(in the rows, 128 means zero)
Rotation paths and how fast each direction turns (degrees a step)
Each turn is a multiple of 5 degrees from 10 to 175, or 0.
Each row of a path follows its step; steps can be skipped.
Path 1:
step 0: 95, 99, 112, 143, 133, 84, 102, 84, 123, 130, 86, 147, 74, 117, 86, 146, 130, 119, 79, 92, 152, 74, 138, 87, 148, 169, 106, 196, 124, 66, 126, 121, 108, 102, 160, 59, 214, 149, 138, 152, 140, 168, 154, 163, 149, 117, 96
step 8: 112, 118, 118, 139, 100, 88, 131, 124, 111, 59, 60, 118, 104, 136, 126, 103, 70, 141, 88, 115, 125, 71, 141, 161, 115, 156, 152, 150, 138, 199, 143, 148, 138, 85, 162, 148, 181, 72, 142, 115, 156, 153, 139, 104, 173, 226, 122
step 10: 171, 82, 208, 99, 114, 145, 109, 179, 119, 69, 132, 85, 142, 118, 138, 63, 138, 100, 174, 167, 106, 87, 144, 114, 130, 176, 113, 109, 106, 98, 129, 63, 83, 169, 136, 132, 132, 178, 98, 173, 130, 86, 177, 133, 135, 123, 170
step 15: 103, 157, 146, 156, 106, 156, 152, 151, 175, 78, 61, 150, 111, 79, 93, 139, 127, 162, 149, 111, 118, 47, 170, 104, 155, 202, 114, 138, 122, 189, 141, 101, 108, 131, 81, 86, 135, 125, 152, 152, 112, 180, 174, 112, 179, 96, 123
step 16: 143, 80, 141, 117, 130, 140, 134, 42, 116, 141, 97, 109, 100, 119, 112, 127, 107, 118, 115, 80, 111, 169, 99, 98, 137, 121, 119, 66, 111, 151, 135, 144, 165, 182, 205, 173, 153, 68, 165, 49, 143, 154, 111, 119, 172, 142, 175
step 19: 99, 112, 98, 114, 102, 140, 65, 117, 138, 129, 72, 138, 151, 80, 104, 112, 84, 160, 122, 140, 148, 168, 171, 111, 121, 140, 138, 119, 148, 117, 119, 108, 110, 74, 157, 156, 188, 181, 121, 73, 99, 169, 115, 143, 241, 166, 115
step 21: 167, 91, 136, 80, 83, 177, 83, 106, 130, 69, 164, 105, 129, 113, 88, 78, 151, 65, 136, 182, 127, 142, 129, 102, 89, 117, 155, 153, 58, 108, 139, 176, 146, 178, 94, 183, 110, 87, 160, 124, 114, 119, 157, 156, 96, 148, 166
step 22: 124, 81, 121, 164, 120, 105, 113, 175, 129, 92, 95, 86, 174, 107, 124, 216, 175, 97, 146, 97, 149, 137, 158, 152, 149, 160, 121, 120, 142, 127, 124, 102, 102, 176, 113, 109, 122, 236, 94, 115, 73, 134, 188, 115, 166, 113, 133
step 27: 99, 120, 147, 155, 118, 144, 119, 108, 146, 140, 53, 103, 76, 104, 103, 160, 128, 129, 150, 45, 197, 181, 111, 111, 178, 133, 93, 126, 153, 161, 139, 147, 195, 114, 108, 101, 165, 121, 159, 145, 145, 183, 181, 122, 167, 174, 108
step 28: 158, 81, 207, 74, 157, 194, 123, 94, 152, 103, 172, 83, 124, 151, 136, 81, 86, 105, 113, 136, 102, 67, 131, 120, 141, 140, 169, 85, 185, 92, 129, 93, 154, 138, 162, 158, 115, 88, 155, 125, 90, 170, 134, 118, 125, 135, 184
Speeds:
131, 113, 135, 121, 115, 124, 108, 128, 139, 127, 134, 131, 118, 125, 137, 124, 117, 118, 124, 144, 147, 124, 140, 124, 124, 124, 116, 129, 152, 136, 132, 127, 119, 131, 139, 124, 127, 128, 114, 126, 140, 136, 123, 137, 121, 148, 122
35
129, 118, 128, 128, 145, 127, 122, 107, 132, 135, 138, 124, 113, 135, 125, 140, 135, 121, 122, 113, 134, 140, 109, 114, 122, 128, 104, 128, 120, 133, 126, 130, 133, 134, 126, 115, 131, 124, 121, 123, 136, 114, 132, 135, 129, 116, 110
160
119, 143, 142, 122, 146, 121, 117, 151, 148, 134, 121, 123, 116, 120, 132, 139, 136, 133, 117, 139, 132, 139, 126, 139, 128, 126, 123, 115, 133, 130, 129, 114, 150, 128, 120, 129, 126, 138, 125, 129, 113, 131, 129, 127, 123, 123, 130
140
126, 123, 130, 137, 135, 131, 116, 131, 123, 123, 154, 115, 134, 123, 130, 129, 140, 123, 131, 146, 123, 135, 133, 129, 142, 142, 121, 129, 127, 125, 147, 139, 120, 129, 129, 153, 125, 129, 127, 147, 131, 122, 125, 114, 123, 115, 120
95
135, 132, 130, 112, 144, 137, 131, 117, 128, 134, 136, 153, 141, 111, 120, 123, 124, 143, 137, 142, 125, 128, 138, 125, 133, 143, 127, 111, 129, 143, 126, 117, 130, 135, 126, 123, 128, 118, 123, 128, 141, 124, 124, 138, 137, 118, 137
80
128, 138, 128, 129, 120, 125, 129, 120, 129, 130, 124, 139, 114, 111, 120, 127, 122, 124, 133, 137, 144, 129, 137, 108, 136, 126, 122, 144, 117, 119, 130, 146, 135, 130, 108, 117, 127, 118, 135, 141, 116, 143, 138, 125, 113, 120, 134
120
Path 2:
step 1: 130, 123, 170, 123, 122, 114, 131, 112, 117, 153, 165, 100, 127, 172, 186, 123, 165, 106, 88, 137, 115, 134, 127, 143, 149, 109, 118, 91, 104, 163, 131, 80, 212, 113, 135, 123, 91, 71, 51, 126, 114, 102, 168, 159, 198, 156, 105
step 6: 70, 129, 163, 131, 104, 74, 88, 158, 92, 170, 136, 122, 104, 112, 198, 139, 151, 194, 127, 155, 142, 132, 109, 134, 84, 79, 125, 173, 125, 124, 127, 138, 121, 153, 172, 182, 103, 99, 90, 168, 147, 103, 192, 132, 139, 126, 142
step 11: 108, 137, 165, 90, 139, 102, 116, 120, 126, 161, 86, 145, 65, 134, 140, 66, 152, 113, 106, 151, 101, 152, 110, 60, 139, 124, 128, 121, 102, 134, 122, 120, 113, 177, 137, 181, 116, 128, 118, 126, 86, 61, 123, 150, 109, 28, 152
step 12: 61, 134, 194, 187, 100, 112, 106, 88, 83, 157, 133, 109, 112, 155, 150, 141, 116, 133, 59, 184, 110, 113, 120, 127, 136, 155, 109, 111, 124, 95, 87, 125, 152, 134, 130, 136, 124, 132, 93, 198, 92, 76, 108, 125, 151, 183, 113
step 17: 134, 110, 155, 142, 126, 155, 112, 123, 98, 123, 159, 110, 76, 143, 160, 61, 201, 122, 109, 97, 91, 166, 122, 125, 107, 111, 111, 159, 98, 89, 103, 111, 110, 153, 135, 158, 81, 77, 61, 194, 142, 133, 135, 145, 186, 105, 111
step 19: 95, 44, 179, 146, 98, 121, 169, 137, 107, 141, 123, 108, 155, 145, 100, 143, 110, 140, 122, 97, 116, 145, 105, 101, 156, 181, 105, 89, 106, 164, 166, 86, 144, 167, 71, 91, 146, 140, 167, 149, 184, 103, 179, 166, 154, 99, 125
step 20: 86, 143, 196, 104, 80, 171, 166, 102, 109, 168, 176, 87, 141, 134, 118, 48, 114, 100, 209, 114, 96, 122, 131, 139, 124, 105, 137, 130, 119, 161, 141, 101, 141, 83, 137, 203, 131, 127, 119, 131, 145, 138, 152, 154, 163, 148, 123
step 21: 87, 179, 96, 78, 87, 136, 125, 147, 136, 146, 158, 120, 150, 89, 150, 106, 172, 157, 114, 124, 136, 92, 112, 143, 168, 77, 112, 76, 79, 130, 73, 183, 178, 139, 167, 114, 142, 124, 87, 130, 172, 90, 189, 118, 162, 109, 143
step 24: 64, 70, 135, 106, 115, 145, 117, 117, 157, 167, 125, 103, 151, 134, 190, 155, 166, 74, 122, 150, 142, 117, 103, 81, 96, 163, 112, 96, 116, 177, 93, 168, 118, 70, 116, 95, 143, 108, 131, 185, 147, 162, 179, 124, 178, 127, 132
step 28: 145, 97, 151, 139, 77, 68, 107, 93, 74, 115, 132, 124, 83, 128, 177, 122, 101, 115, 113, 171, 81, 177, 77, 96, 128, 121, 146, 79, 179, 89, 101, 158, 152, 132, 153, 141, 91, 114, 69, 169, 173, 120, 116, 156, 155, 114, 127
Speeds:
142, 128, 138, 142, 121, 151, 134, 140, 118, 125, 125, 122, 123, 138, 109, 105, 129, 132, 111, 132, 125, 132, 131, 139, 139, 124, 132, 133, 108, 126, 129, 127, 124, 133, 125, 108, 129, 123, 126, 121, 123, 135, 128, 139, 134, 131, 116
20
104, 134, 127, 140, 128, 135, 124, 124, 130, 129, 109, 124, 135, 128, 146, 132, 144, 147, 134, 138, 134, 120, 129, 136, 136, 126, 134, 130, 117, 131, 118, 154, 115, 127, 138, 122, 132, 133, 141, 135, 125, 123, 128, 128, 128, 141, 119
120
135, 127, 118, 130, 115, 130, 128, 114, 134, 123, 112, 124, 125, 109, 126, 132, 128, 128, 118, 126, 130, 136, 125, 140, 121, 141, 106, 120, 130, 115, 113, 125, 114, 126, 138, 145, 127, 126, 128, 121, 114, 134, 144, 147, 126, 120, 120
60
130, 134, 144, 136, 117, 122, 126, 141, 133, 124, 146, 122, 129, 145, 124, 129, 121, 128, 120, 142, 135, 127, 132, 134, 118, 135, 128, 131, 138, 130, 133, 144, 129, 94, 135, 138, 129, 135, 132, 138, 126, 130, 135, 129, 110, 118, 119
175
125, 130, 121, 139, 140, 130, 117, 125, 128, 119, 129, 112, 124, 136, 128, 117, 128, 140, 124, 136, 126, 121, 132, 130, 127, 127, 120, 120, 158, 138, 108, 123, 131, 142, 117, 119, 106, 115, 121, 139, 127, 129, 126, 129, 113, 124, 127
70
Path 3:
step 0: 124, 183, 63, 153, 163, 194, 105, 176, 144, 145, 127, 138, 117, 146, 121, 73, 142, 161, 166, 102, 168, 121, 125, 117, 120, 161, 144, 102, 158, 143, 143, 100, 106, 99, 139, 114, 151, 95, 98, 110, 82, 108, 151, 132, 114, 53, 150
step 3: 127, 132, 164, 130, 123, 116, 82, 89, 109, 157, 107, 173, 145, 87, 101, 177, 92, 163, 99, 150, 89, 130, 130, 64, 160, 188, 108, 147, 157, 118, 100, 76, 94, 153, 150, 132, 140, 130, 195, 166, 140, 122, 127, 173, 108, 123, 161
step 4: 128, 103, 87, 80, 147, 119, 133, 121, 149, 139, 79, 124, 119, 144, 111, 115, 130, 150, 131, 45, 148, 105, 115, 147, 128, 163, 173, 121, 105, 134, 193, 144, 103, 129, 105, 216, 161, 63, 136, 102, 99, 120, 152, 168, 150, 131, 148
step 10: 106, 115, 105, 92, 147, 159, 178, 145, 97, 156, 120, 167, 126, 111, 176, 126, 80, 141, 119, 182, 104, 144, 139, 74, 152, 134, 103, 137, 165, 170, 145, 119, 138, 54, 173, 155, 127, 95, 149, 127, 127, 121, 64, 112, 81, 110, 167
step 13: 117, 186, 138, 165, 175, 134, 83, 174, 144, 137, 113, 124, 148, 144, 144, 127, 125, 140, 118, 112, 136, 110, 194, 112, 126, 84, 101, 122, 71, 126, 102, 111, 75, 150, 150, 133, 140, 150, 172, 118, 167, 86, 91, 192, 152, 144, 65
step 14: 145, 142, 173, 149, 168, 133, 177, 125, 125, 127, 159, 141, 108, 97, 125, 135, 78, 127, 83, 95, 115, 79, 132, 149, 132, 192, 147, 136, 125, 150, 149, 100, 135, 164, 144, 163, 128, 128, 132, 174, 111, 150, 66, 154, 68, 110, 210
step 20: 76, 167, 64, 110, 129, 131, 128, 153, 150, 95, 151, 93, 72, 95, 113, 140, 133, 182, 131, 168, 124, 98, 176, 149, 138, 111, 150, 125, 129, 170, 104, 97, 110, 107, 138, 134, 197, 76, 137, 107, 120, 148, 104, 142, 144, 103, 71
step 26: 78, 80, 148, 143, 169, 128, 179, 146, 82, 164, 105, 194, 130, 157, 118, 71, 123, 173, 149, 146, 141, 142, 155, 151, 112, 151, 194, 128, 87, 145, 136, 149, 121, 139, 135, 172, 107, 181, 143, 169, 108, 145, 120, 132, 156, 109, 107
step 27: 133, 127, 80, 176, 142, 130, 138, 87, 158, 106, 131, 128, 89, 138, 153, 126, 114, 108, 90, 128, 116, 53, 129, 157, 99, 113, 140, 164, 175, 127, 144, 171, 108, 139, 155, 89, 196, 176, 116, 84, 84, 139, 105, 108, 107, 134, 78
step 28: 116, 137, 138, 92, 92, 112, 125, 118, 110, 129, 84, 105, 144, 111, 154, 152, 116, 135, 141, 193, 107, 83, 167, 57, 168, 140, 111, 106, 182, 111, 59, 118, 155, 135, 176, 168, 134, 148, 197, 156, 116, 101, 132, 151, 105, 126, 132
Speeds:
129, 139, 141, 120, 124, 134, 136, 109, 132, 133, 126, 115, 118, 127, 141, 126, 111, 140, 123, 116, 126, 136, 139, 125, 133, 120, 154, 119, 125, 120, 141, 129, 132, 135, 124, 114, 135, 137, 127, 110, 136, 137, 136, 128, 121, 136, 138
140
128, 127, 128, 118, 139, 117, 134, 128, 97, 133, 137, 132, 122, 126, 122, 122, 130, 128, 139, 122, 121, 125, 130, 157, 118, 131, 129, 122, 141, 133, 133, 131, 120, 133, 130, 121, 124, 131, 124, 118, 134, 117, 148, 126, 140, 142, 116
100
116, 119, 133, 117, 139, 133, 148, 136, 141, 129, 130, 147, 124, 118, 135, 128, 127, 122, 114, 134, 133, 133, 127, 135, 132, 128, 143, 120, 122, 130, 118, 117, 109, 123, 116, 127, 128, 106, 122, 123, 127, 123, 136, 110, 126, 113, 128
70
129, 126, 133, 118, 138, 112, 139, 122, 130, 128, 125, 117, 123, 136, 121, 123, 139, 122, 118, 108, 131, 106, 122, 128, 129, 131, 139, 139, 112, 128, 129, 143, 141, 134, 127, 135, 118, 130, 132, 146, 139, 123, 128, 111, 138, 118, 141
145
122, 140, 116, 117, 127, 125, 123, 132, 160, 131, 130, 126, 125, 135, 120, 128, 124, 134, 111, 120, 137, 135, 133, 145, 108, 130, 126, 119, 124, 121, 135, 133, 135, 112, 133, 125, 138, 130, 127, 136, 122, 114, 128, 138, 141, 135, 115
160
143, 148, 139, 116, 117, 125, 118, 121, 135, 131, 128, 146, 112, 132, 147, 117, 140, 121, 141, 138, 129, 121, 124, 125, 138, 121, 132, 129, 135, 119, 136, 133, 130, 125, 134, 140, 120, 132, 113, 127, 117, 111, 128, 123, 126, 120, 120
65
Path 4:
step 0: 156, 105, 139, 100, 69, 143, 179, 97, 145, 25, 75, 97, 181, 138, 126, 143, 134, 118, 99, 111, 87, 141, 122, 151, 120, 182, 160, 142, 120, 76, 120, 94, 145, 153, 155, 137, 150, 147, 133, 108, 145, 99, 138, 93, 91, 89, 128
step 2: 106, 103, 177, 135, 161, 115, 96, 160, 216, 129, 128, 85, 113, 133, 86, 159, 141, 119, 129, 132, 94, 53, 161, 139, 126, 178, 126, 147, 114, 169, 163, 157, 156, 170, 127, 185, 111, 176, 170, 90, 161, 112, 137, 123, 143, 119, 143
step 7: 55, 146, 154, 129, 160, 101, 139, 172, 97, 115, 121, 100, 161, 111, 162, 149, 137, 94, 94, 143, 136, 99, 123, 106, 171, 138, 141, 184, 93, 110, 144, 110, 154, 91, 80, 161, 62, 209, 140, 86, 108, 156, 146, 118, 129, 90, 134
step 11: 127, 117, 205, 153, 106, 134, 106, 123, 177, 149, 87, 140, 58, 102, 169, 148, 96, 172, 101, 140, 168, 131, 122, 180, 117, 137, 125, 153, 94, 140, 184, 155, 164, 160, 83, 147, 137, 153, 135, 66, 108, 94, 135, 166, 156, 133, 102
step 12: 128, 136, 122, 162, 130, 120, 164, 105, 152, 125, 137, 70, 112, 152, 209, 178, 108, 155, 73, 141, 125, 83, 136, 152, 118, 136, 123, 183, 95, 97, 148, 65, 165, 141, 70, 99, 108, 89, 114, 107, 150, 125, 177, 90, 171, 116, 139
step 13: 156, 98, 132, 158, 86, 156, 89, 80, 133, 79, 92, 109, 147, 147, 109, 186, 138, 114, 83, 135, 142, 125, 130, 142, 148, 110, 153, 173, 161, 64, 154, 59, 124, 163, 95, 136, 136, 81, 119, 122, 108, 112, 158, 130, 40, 96, 133
step 17: 106, 141, 155, 118, 193, 92, 120, 125, 127, 102, 136, 125, 125, 154, 137, 102, 105, 128, 105, 108, 92, 119, 150, 198, 120, 130, 131, 154, 164, 93, 110, 110, 184, 185, 145, 168, 138, 126, 115, 104, 216, 140, 158, 86, 116, 93, 203
step 22: 93, 81, 140, 126, 133, 102, 81, 131, 74, 111, 107, 201, 124, 160, 144, 151, 138, 105, 43, 128, 117, 87, 105, 131, 158, 146, 81, 137, 118, 117, 117, 50, 155, 116, 116, 170, 113, 120, 126, 157, 136, 128, 114, 95, 53, 108, 153
step 25: 66, 109, 169, 114, 164, 94, 144, 101, 124, 131, 121, 100, 151, 108, 169, 147, 136, 121, 111, 139, 141, 144, 170, 181, 144, 135, 158, 152, 86, 64, 150, 68, 128, 130, 68, 129, 123, 153, 88, 47, 119, 130, 142, 159, 176, 85, 136
step 27: 119, 104, 172, 99, 76, 133, 162, 72, 136, 64, 117, 98, 176, 143, 164, 162, 126, 121, 83, 101, 97, 98, 131, 125, 122, 199, 133, 164, 100, 125, 159, 90, 163, 170, 161, 125, 171, 114, 147, 155, 117, 78, 91, 85, 109, 132, 130
Speeds:
133, 123, 134, 116, 107, 142, 125, 118, 129, 119, 123, 134, 139, 123, 124, 114, 135, 134, 112, 131, 113, 126, 128, 140, 127, 129, 122, 133, 141, 135, 130, 133, 105, 109, 149, 133, 129, 128, 127, 128, 120, 127, 127, 126, 131, 148, 135
80
127, 124, 120, 129, 145, 119, 135, 128, 117, 120, 119, 121, 125, 127, 142, 119, 123, 107, 124, 119, 120, 99, 120, 139, 132, 137, 125, 126, 119, 141, 128, 130, 126, 135, 128, 130, 118, 131, 141, 139, 128, 127, 141, 108, 138, 141, 133
145
128, 141, 142, 118, 123, 125, 141, 127, 133, 121, 138, 127, 143, 128, 140, 119, 117, 120, 139, 117, 135, 143, 128, 131, 134, 137, 124, 134, 123, 140, 141, 143, 121, 137, 137, 124, 143, 150, 116, 131, 139, 125, 131, 118, 123, 112, 133
40
114, 134, 107, 129, 117, 109, 128, 133, 124, 141, 133, 119, 141, 138, 125, 113, 131, 144, 108, 133, 128, 131, 133, 138, 143, 118, 122, 134, 130, 121, 138, 128, 133, 133, 117, 125, 135, 125, 139, 128, 131, 120, 144, 125, 121, 128, 146
80
130, 122, 126, 129, 133, 126, 113, 129, 137, 127, 112, 118, 125, 125, 143, 111, 146, 132, 134, 134, 137, 133, 125, 125, 130, 156, 128, 128, 130, 105, 123, 140, 111, 133, 118, 121, 125, 122, 120, 138, 126, 131, 115, 124, 125, 124, 141
145
130, 134, 120, 119, 116, 135, 104, 138, 131, 122, 124, 126, 130, 131, 117, 110, 124, 130, 141, 124, 131, 115, 124, 123, 132, 134, 153, 121, 123, 133, 128, 113, 132, 123, 125, 124, 127, 131, 108, 117, 124, 117, 149, 120, 129, 127, 118
140
144, 128, 134, 118, 127, 124, 120, 130, 119, 120, 138, 111, 119, 125, 140, 128, 118, 123, 107, 139, 132, 137, 131, 117, 138, 126, 135, 127, 143, 129, 122, 104, 129, 138, 133, 134, 122, 136, 119, 147, 143, 132, 132, 141, 133, 132, 136
80
